Each path below is one point turned by a fixed rotation once a step. After each direction that follows a path, write how fast that rotation turns it, in degrees each step (0 if it stays still).
Each turn is a multiple of 5 degrees from 10 to 175, or 0.
Each row of a path follows its step; steps can be skipped.
Rotation 1:
step 0: [0.19, 0.86, 1.16, 2.79, 1.21, -1.38, -0.99, 0.70, 0.61, 2.31, 3.51, -0.56, -2.36, 0.07, 3.17, -3.13, -2.66, 0.67, -0.38, 0.60, -0.30, 0.19, -4.03, -1.34, 0.17, -0.38, 1.52, 0.99, -0.80, 2.11, 0.38, -1.27, -0.11, 0.05, 0.12, 2.25, 1.49, -0.60, -0.47, 0.06, -1.66, -0.19, -1.27, 2.19, 0.25, 2.77, 2.91, -2.44, 0.61, 0.84, 2.98, -1.02, 0.53, -1.61, -0.13, 0.25, 0.56, 0.88, -1.63, 1.03, 0.85, -1.84, -0.57, -0.50, 1.87, -0.18]
step 3: [-2.47, 1.21, 0.05, 0.97, 1.23, 0.21, 0.23, -0.72, -1.66, -0.73, -0.71, 1.43, -0.14, -0.15, 4.64, 2.45, 1.29, 0.16, -1.89, -1.67, 0.64, -2.16, -3.79, -0.59, 0.02, 0.95, -2.10, -0.05, -0.58, 3.46, -0.53, -3.22, -0.42, -0.53, 1.28, -2.60, -0.92, 1.35, 1.49, 2.27, 0.21, 0.27, 0.73, 1.57, 1.29, 0.73, 1.17, -1.32, -1.12, -1.24, 0.95, 0.64, 1.35, -0.44, 0.21, 0.91, 1.11, 1.26, -3.89, -0.27, -2.69, -1.52, -0.20, 1.19, -0.09, 1.39]
step 4: [-1.94, 3.97, 1.76, -1.40, 0.07, -2.22, 1.28, 0.88, 1.28, -0.87, -0.42, 1.07, -1.24, -1.15, 0.28, 2.80, -0.11, 2.51, -1.29, -2.57, 0.98, -2.43, -1.79, 0.60, -1.96, 0.80, 1.77, -2.07, 0.35, 0.09, 1.72, 1.23, -0.54, 0.45, 2.07, -2.10, 3.45, -0.39, -0.59, 0.70, 1.27, -2.96, -1.25, -0.75, 0.04, -1.36, -0.34, -1.76, 1.10, -0.79, 0.58, 0.96, -0.59, -1.94, -1.33, 0.08, -2.15, -1.41, 3.07, -1.24, 1.00, 1.19, -2.34, 0.53, 0.51, -0.11]
step 5: [-0.09, -2.16, 0.93, 0.19, -1.26, -0.70, 0.03, 0.41, 1.71, -0.74, -2.02, -0.48, 2.29, 0.34, 1.23, 2.75, 0.30, 1.89, 1.55, -1.44, -1.37, 0.90, -3.08, -1.24, 1.86, 1.30, 0.59, 1.36, -0.52, -0.14, -1.44, -4.19, -4.12, 2.87, 0.36, 2.62, 1.21, -2.14, 0.46, 0.60, -0.11, -3.58, -0.08, 0.82, 0.42, 3.20, 0.16, 1.82, -1.38, 0.45, 0.40, 0.13, 0.55, -0.38, -1.01, 0.79, 1.95, -0.13, 2.86, -0.43, 0.76, 0.80, 0.37, -0.81, -0.18, -0.56]
step 6: [-0.80, 2.11, 0.32, 2.16, -1.73, 0.27, 1.22, -0.29, 1.20, -0.09, 0.91, -1.04, -1.54, 2.01, 1.92, 0.92, -2.15, -2.47, -2.79, -3.15, -0.29, 0.88, -1.00, -0.90, 1.72, 4.07, -0.18, -1.06, -0.97, 2.32, 1.67, -1.27, -0.03, 0.53, 2.24, 1.82, 1.37, -0.66, -0.40, 1.73, -2.56, 2.01, 0.81, 1.71, 2.07, 0.09, 0.32, -2.06, 3.21, 1.90, 0.46, -0.71, -0.29, 2.53, 0.87, -1.54, 1.32, 0.92, 0.78, -0.57, 0.76, -1.89, -0.65, -0.73, 0.29, 1.08]
step 7: [-1.81, 0.16, 3.59, 0.46, 0.37, -1.90, -1.45, -1.16, -0.35, 0.37, 0.48, -3.04, -0.14, -2.91, 0.06, 2.65, 1.27, 1.23, 0.53, -2.23, -0.17, -0.46, 0.22, -0.78, 2.05, -0.07, 0.64, 1.56, 0.46, 0.59, 1.21, 2.00, 2.33, 1.76, -1.13, 0.48, 0.48, -1.52, -2.21, 0.23, -2.01, -2.36, -4.00, 0.46, 0.42, -0.29, -1.35, -2.41, 2.35, -2.20, 0.25, -0.25, -1.66, -0.95, -2.10, -0.71, 1.43, 0.99, -0.38, 2.69, -0.96, -0.92, -1.10, -2.61, 0.05, -1.18]
step 8: [-1.66, 0.57, 1.86, 1.45, -0.61, -1.37, -1.07, -0.88, -0.14, 2.00, -1.00, 2.37, 3.44, 2.19, -0.17, -1.57, -2.39, 1.52, -0.90, -2.37, -4.02, 1.82, 1.48, 2.08, -1.14, 0.79, -0.95, -0.02, -1.99, 0.94, -1.85, -0.85, -1.27, 1.08, 2.35, 0.73, -1.37, 0.16, 0.46, 1.56, -0.61, -0.88, 1.00, -0.67, -1.77, 1.22, -1.32, -0.65, -0.92, -2.58, 2.51, -0.48, 0.76, 0.80, -2.58, 2.27, 1.58, 0.88, -0.61, 2.04, 1.37, -0.19, -1.74, -2.42, -1.27, -0.18]
step 9: [-0.68, -0.59, 0.16, 0.90, 0.88, 0.37, 0.92, -1.57, 0.08, -0.26, 0.09, -2.69, -0.25, 2.38, 2.31, -0.21, -0.33, 2.03, -0.35, -1.11, 2.29, -1.63, -1.44, -1.71, -0.14, 0.92, 0.27, -0.19, -1.14, 2.38, 0.32, -0.23, -2.08, -2.30, 1.60, -1.50, 1.47, 1.48, -1.31, 0.88, -2.58, 1.35, 1.11, -0.58, 1.88, 0.86, -3.07, -1.83, -1.76, 0.36, 3.36, -1.49, 0.35, -1.26, -0.10, -0.82, -1.04, -0.93, -2.14, 2.32, -2.25, 0.80, -1.62, -2.36, 3.98, 2.31]
step 10: [-2.71, 2.98, 1.91, -0.02, -0.67, -0.37, 1.29, -1.92, 1.91, -4.32, 0.32, 0.39, 0.36, 0.55, -0.17, 3.30, 0.36, 0.04, 0.09, -1.01, 0.36, -2.62, 0.98, 0.00, 0.05, 0.21, -0.52, -0.29, 1.31, 2.45, -1.26, 2.34, -0.87, 0.18, -1.62, -2.93, -0.86, -0.91, 0.33, 0.99, -2.41, -1.58, 0.28, -1.65, 0.83, 0.36, 1.75, 2.39, 0.41, -1.09, 1.17, -1.61, 0.15, -1.70, -4.36, 0.40, -0.05, 0.73, 0.49, -0.61, -0.82, 1.15, -1.20, 0.36, -0.54, -2.84]
Directions:
[0.20, -0.55, 0.30, 0.18, -0.24, 0.27, 0.16, -0.53, -0.29, 0.06, 0.82, -0.26, 0.15, 0.24, 0.22, -0.14, -0.06, -0.87, 0.42, -0.22, -0.72, 0.17, 0.03, 0.35, 0.50, -0.37, -0.39, 0.69, -0.11, -0.33, 0.00, 0.77, 0.21, -0.50, 0.05, -0.29, 0.27, 0.43, -0.14, 0.07, 0.37, 0.27, 0.71, 0.07, -0.12, 0.48, 0.54, -0.44, -0.04, -0.82, 0.62, -0.22, -0.32, -0.42, -0.10, 0.34, -0.20, 0.05, 0.16, 0.01, -0.01, 0.45, -0.69, -0.08, 0.77, -0.20] : 45
[-0.60, -0.67, 0.42, 0.32, -0.12, -0.41, -0.14, -0.44, -0.31, 0.60, 0.22, 0.45, -0.69, -0.49, -0.38, -0.21, -0.24, -0.33, -0.20, -0.23, 0.11, -0.21, -0.06, -0.30, -0.36, -0.29, -0.51, -0.39, -0.07, 0.03, -0.01, -0.13, 0.26, -0.42, -0.18, -0.58, 0.28, -0.82, 0.93, -0.04, -0.28, -0.27, 0.19, 0.78, 0.29, -0.17, 0.47, 0.15, 0.52, 0.01, 0.24, 0.28, -0.03, 0.11, -0.14, -0.73, 0.18, -0.34, -0.23, 0.21, -0.47, 0.94, 0.31, -0.15, -0.46, -0.26] : 100
[0.73, -0.35, 0.29, 0.28, -0.54, -0.41, -0.20, 0.24, -0.59, -0.16, 0.05, -0.21, -0.24, -0.29, 0.09, -0.23, -0.52, -0.23, 0.18, -0.37, 0.42, 0.30, 0.21, 0.25, -0.14, 0.05, 0.34, 0.02, 0.11, 0.22, 0.79, 0.44, 0.12, -0.17, -0.33, 0.50, -0.66, -0.78, -0.34, -0.11, 0.29, -0.15, -0.15, 0.70, 0.61, 0.88, 0.28, 0.37, 0.61, 0.10, -0.24, -0.67, 0.20, 0.05, -0.06, 0.26, 0.44, 0.09, 0.55, -0.24, 0.49, -0.58, -0.06, -0.07, -0.22, 0.79] : 60
[0.50, 0.57, -0.07, -0.59, -0.35, 0.23, -0.10, 0.17, 0.20, -0.02, 0.46, -0.28, 0.24, 0.60, -0.77, 0.48, 0.00, 0.30, 0.46, -0.30, 0.42, -0.21, -0.44, 0.08, 0.58, 0.23, -0.35, 0.18, -0.31, 0.47, -0.12, -0.52, -0.21, -0.25, -0.32, -0.39, 0.82, -0.75, 0.22, 0.36, 0.07, -0.20, 0.04, 0.14, 0.17, 0.33, 0.56, 0.12, 0.02, -0.02, -0.13, 0.34, -0.64, -0.14, 0.66, 0.31, -0.47, -0.49, 0.37, -0.68, 0.26, 0.13, 0.07, 0.93, -0.44, 0.05] : 55
[-0.78, 0.06, 0.30, -0.86, 0.21, 0.29, 0.34, 0.55, -0.80, -0.26, 0.38, -0.27, -0.10, 0.36, -0.10, -0.45, 0.02, -0.10, 0.41, 0.18, 0.35, -0.28, -0.26, -0.36, 0.13, 0.41, 0.20, -0.52, 0.88, 0.39, -0.16, -0.08, 0.08, 0.75, 0.20, -0.27, -0.37, 0.01, -0.06, -0.52, -0.05, 0.56, 0.23, 0.54, -0.24, -0.25, -0.57, -0.31, 0.96, -0.16, 0.20, -0.38, -0.49, -0.45, 0.30, -0.23, 0.12, -0.06, -0.15, -0.49, -0.27, 0.16, -0.57, 0.07, 0.29, 0.35] : 125
[0.14, 0.23, 0.04, 0.18, -0.14, 0.65, 0.14, 0.21, 0.39, 1.06, -0.20, 0.59, -0.15, 0.20, 0.21, -0.31, -0.32, -0.01, 0.11, -0.08, -0.58, 0.10, -0.02, -0.47, -0.31, 0.24, -0.14, -0.02, -0.13, -0.44, 0.01, -0.27, -0.13, 0.20, -0.18, -0.11, -0.99, 0.33, -0.13, 0.34, -0.63, 0.28, 0.00, 0.62, 0.65, 0.87, -0.27, -0.13, -0.55, 0.18, 0.64, 0.53, 0.14, -0.51, 1.06, -0.04, 0.33, 0.23, 0.15, -0.16, -0.39, -0.08, -0.11, 0.61, -0.04, 0.05] : 125
[-0.23, -0.49, 0.37, -0.13, -0.13, 0.11, -0.45, 0.31, 0.14, 0.33, -0.22, 0.07, 0.28, -0.80, -0.01, 1.02, -0.50, 0.23, -0.54, -0.39, 0.51, -0.06, -0.30, -0.09, 0.34, -0.37, -0.27, 0.02, 0.23, -0.85, 0.31, -0.74, -0.10, 0.65, 0.81, -0.27, -0.08, 0.97, -0.08, 0.56, 0.51, -0.11, 0.33, 0.32, 0.02, 0.16, 0.48, -0.12, 0.55, 0.03, -0.21, -0.26, -0.32, 0.42, 0.23, -0.28, -0.47, 0.47, 0.13, 0.02, 0.38, -0.05, -0.21, 0.08, 0.11, 0.17] : 25
[0.29, -0.28, 0.09, 0.42, -0.89, -0.25, -1.16, 0.52, 0.47, -0.26, 0.02, -0.05, 0.04, -0.17, 0.22, -0.22, 0.62, -0.11, 0.57, 0.17, 0.00, -0.80, -0.71, -0.14, -0.75, -0.23, 0.24, 0.01, 0.07, 0.22, 0.15, 0.16, -0.27, -0.02, 0.16, -0.19, 0.17, -0.25, -0.45, -0.37, -0.20, 0.53, 0.19, 0.00, -0.22, 0.22, -0.37, -0.05, 0.36, -0.08, -0.01, 0.44, -0.27, 0.27, 0.72, 0.03, -0.80, -0.05, 0.36, 0.88, -0.34, -0.26, -0.10, -0.46, 0.03, -0.49] : 155
